A single turn carries every row of the set below to another of its rows. Some are shown first; where does it send the rows asked next?
tof: [ 1.58, -0.12,  2.32,  2.81, -3.49,  0.05,  1.27,  3.49,  2.49, -2.92,
 -2.56,  1.33,  4.07,  0.43,  0.46]
Zibed: [ 2.15,  3.55, -3.05, -3.55, -2.06, -0.77,  1.94,  2.18,  3.31, -1.49,
 -3.39, -0.30,  1.41,  1.91,  0.55]
sapi: [ 4.49, -1.96, -2.91, -3.93, -1.89, -0.82, -0.08,  3.50, -2.23,  2.92,
  1.12,  1.05,  2.22,  3.38, -0.75]
faz: [ 5.79, -2.59, -0.41, -2.15, -0.91,  0.02,  3.63,  2.00, -0.70,  1.00,
 -1.80, -1.67,  3.67, -1.78, -2.39]
met: [ 1.24, -2.45, -2.98, -0.21, -0.58,  2.29, -1.71,  5.53,  1.96, -2.95,
 -4.44,  0.43,  2.85, -1.45, -0.91]
pip: [ 2.38, -4.00, -3.25, -1.79, -0.48,  3.36, -2.19,  3.66,  1.41, -2.98,
 -3.02,  2.38,  3.03,  0.13,  0.28]
zolin: [ 3.06,  2.18, -0.84, -2.79, -0.27,  0.91, -3.28,  1.19,  2.84,  2.37,
  1.45,  1.40,  2.28,  1.05,  2.72]
neb: [ 0.82, -1.14, -2.81,  0.89, -4.55, -1.11,  0.79,  2.24,  1.94, -1.23,
 -0.73, -1.21,  4.56, -2.91, -4.48]
Safip: [ 0.75,  3.02, -2.15, -2.14, -1.69, -1.39,  1.48,  2.74,  1.17, -2.02,
 -3.28, -2.59,  2.15, -0.32,  0.50]
losa: [ 4.21, -2.40, -2.97, -0.25, -2.47,  3.18, -2.87,  6.07,  2.38,  3.17,
  0.13,  2.60, -0.08,  0.93, -0.85]
fuzaz: [ 5.56, -2.26, -1.60, -0.38, -1.48, -0.35,  2.81,  0.12, -1.18,  2.27,
 -2.18,  0.65,  1.51, -2.15,  0.16]
litaf: [ 3.92, -2.70, -0.63,  0.89, -1.53, -0.68,  2.70,  2.81, -2.45,  0.84,
 -3.51, -0.47,  2.37, -1.97, -0.70]
zaru: [ 3.82, -2.37, -1.83, -0.37, -2.61,  2.65, -3.46,  5.72,  2.24,  3.13,
  0.71,  1.96, -0.36,  2.58, -0.92]
fanal: [ 2.19,  0.16,  1.88,  2.19, -5.94,  1.80,  1.61,  2.74,  2.27, -1.22,
 -1.33,  3.65,  3.29,  1.26,  0.11]
gugel: [ 1.28, -1.88, -4.55, -0.57, -5.83,  0.04, -0.05,  1.52,  2.46, -1.06,
  1.16, -1.03,  2.62, -1.12, -4.27]
zefe: [ 1.20, -0.25, -2.21, -2.70, -4.67,  1.58,  0.73,  3.05,  1.93, -1.87,
  0.84, -2.41,  5.01, -1.85, -4.52]
mal: [ 5.33, -0.49,  0.23, -0.37, -1.99, -1.87, -0.22,  2.30,  4.93,  2.89,
  0.96,  3.17,  3.61,  3.49, -1.74]
Fom: [ 1.75,  1.86, -3.13, -2.90, -3.81,  1.71, -2.18,  3.70,  2.89,  3.71,
  0.64,  3.47,  4.47,  0.59, -3.49]
leto: [ 2.83,  2.75, -0.97, -3.02, -1.15,  0.76, -2.19,  1.62,  1.61,  1.59,
  1.76,  1.35,  2.37,  1.39,  3.60]
givu: [ 3.56, -3.61, -0.32, -0.79, -0.33,  4.60, -1.38,  5.02,  2.76, -2.85,
 -1.97, -0.40,  2.77, -1.35, -0.15]
nef: [ 2.26,  1.07, -3.78, -2.80, -3.72,  1.17, -1.76,  3.71,  3.66,  2.52,
  1.02,  4.09,  5.51,  0.21, -3.76]
monod: [ 2.43,  3.75, -0.69, -3.83, -1.07,  2.34,  1.55,  3.89,  2.84, -1.49,
 -3.20, -1.99,  2.50, -0.54,  0.41]
sud: [ 3.77, -1.91, -2.10, -4.06, -1.81, -0.75, -1.24,  2.28, -1.99,  2.95,
  1.84,  1.19,  3.27,  3.30, -1.10]
bik: [ 3.99, -0.81,  3.47,  1.52, -4.56,  1.57,  3.09,  4.30,  2.63, -1.35,
 -0.91,  0.12,  3.21,  1.08, -1.29]
kago: [ 5.15, -0.38,  0.23,  0.24, -2.66, -2.03, -0.10,  1.97,  5.43,  1.71,
  2.18,  2.78,  3.46,  2.98, -0.67]

monod turns into givu
tof turns into litaf
losa turns into kago
Now find these:
fanal turns into fuzaz
sud turns into Fom

